In the rows, zero is written as 128.
Which row each row swaps with, under one turn or mirror
The rows were stretched afterwards, more along some directions than others.
beso: [142 153 157 112 112 127 151 109 144 112 147 130 136  88 153 130]
Viro: [106 129 148 118 103 118 155 134 127 133 123 153 139 132 147 165]
Bozi: [ 91 115  86 155 134 113  85 142 119 120 139 116 107 151 121 121]
pekeg: [108 147 103 134 114 121 112 122 125 106 130 102 134 163 165 153]
pida: [ 83 118 142 121  99 121 153 138  97 138 149 127 136 131 125 146]
Tuv: [122 113 104 156 118 108 126 137 129 101 154  90 147 160 134 165]
soku: [117 102  94 145 130 105 106 142 144 110 147 146 104 159 153 148]
Pilim: [ 90 130 158 108 100 126 157 134 124 131 125 150 135 136 147 151]
bobo: [126 130 147 126 121 147 149 129 118 127 125 126  99 120 115 117]
laton: [108 135  93 137 125 128 122 141 113 125 121 130 150 148 138 178]
mafiz: [ 80 134 150 127  85 117 153 125 117 150 135 132 131 126 127 160]
nilun: [134 149 156 117 102 124 156 113 140 112 156 133 132  94 151 139]
fev: [130 154 143 117 107 116 154 119 154 109 157 129 128  91 142 138]
nuv: [150 124 166 129 116 150 128 127 123 139 105 126 130 122 121 104]
Zuzal: [138 149 154 120 109 120 150 109 145 102 154 122 143  96 156 133]
tosu: [131 138  95 137 118 115 112 130 125 101 127 102 156 142 146 160]
rovo: [ 93 115 124 124  95 123 144 155 110 127 143 162 128 161 146 191]
pep: [128 121 117 140 137 146 113 153 106 128 129 134  83 146 127 130]
sige: [ 95 113  98 160 132 114  96 136 139 129 146 142 104 173 133 150]
lekom: [113 131  89 140 131 116 100 127 129 107 133 109 140 165 166 165]
nuvo: [145 131 159 132 111 139 134 133 132 147 100 137 137 109 111 123]
bolub: [126 147 159 104 103 126 165 119 139 104 155 125 134  92 150 128]
Mefo: [104 105  88 151 114 111 110 142 133 119 139 130 107 165 139 149]
Mef: [117 100  99 153 129 112  99 143 129 116 135 135  98 166 134 136]
vidum: [151 131 167 134 113 143 136 132 129 145  95 140 131 110 111 116]
Debiv: [120 141 139 142 128 137 133 115 126 145 141 114  92 116 109 113]
zav: [156 131 170 137 117 146 130 128 125 148  99 135 126 110 121 108]
bof: [141 127  92 148 130 119 100 130 120 110 112 115 139 153 146 172]
pak: [153 122 160 136 112 141 123 124 123 145 102 128 136 118 131 105]
tidav: [ 90 111  96 140 124 120 108 134 135 135 156 127 114 158 157 124]
zuvep: [148 130 169 123 114 146 140 130 126 145  97 140 137 115 115 109]
mab: [119  99 105 140 131 117 110 146 141 111 147 130 120 154 143 121]
tud: [155 133 170 132 107 138 141 126 133 146 101 140 131 103 120 115]
leded: [110 104  98 148 139 128 121 157 131 129 143 140  94 147 127 125]
fodit: [117 152 153 108  88 111 158 116 145 102 161 125 136 106 160 142]
nutat: [145 155 142 118 110 118 143 102 146 104 159 118 141 101 166 133]
fuv: [118 145  88 146 111 122 115 120 120 129 132  97 147 149 146 163]
kiz: [121 122 101 140 121 113 111 130 118  97 136 108 140 160 158 174]
lirep: [ 95 107 102 139 120 121 104 156 115 136 127 152  88 153 151 140]
sabas: [145 131  98 143 130 129 122 127 122 121 135 134 134 159 147 187]
nebo: [101 126 103 159 102 113 119 139 115 107 140  89 116 148 138 170]
lugi: [159 126 166 142 118 142 128 126 129 139 101 127 130 109 119 101]
Kided: [128 149 156 112 105 122 159 118 146 106 155 130 131  92 149 136]
tofe: [ 87  94 117 134 106 129 126 142 124 114 148 128 115 173 155 135]
Diz: [132 126 133 141 141 144 129 129 101 144 138 111 105 127  98 103]
diroz: [140 126 134 134 140 149 132 127 117 133 120 134  96 115 114 114]

Tuv pairs with Bozi
rovo pairs with pep
fuv pairs with tidav
Debiv pairs with mafiz

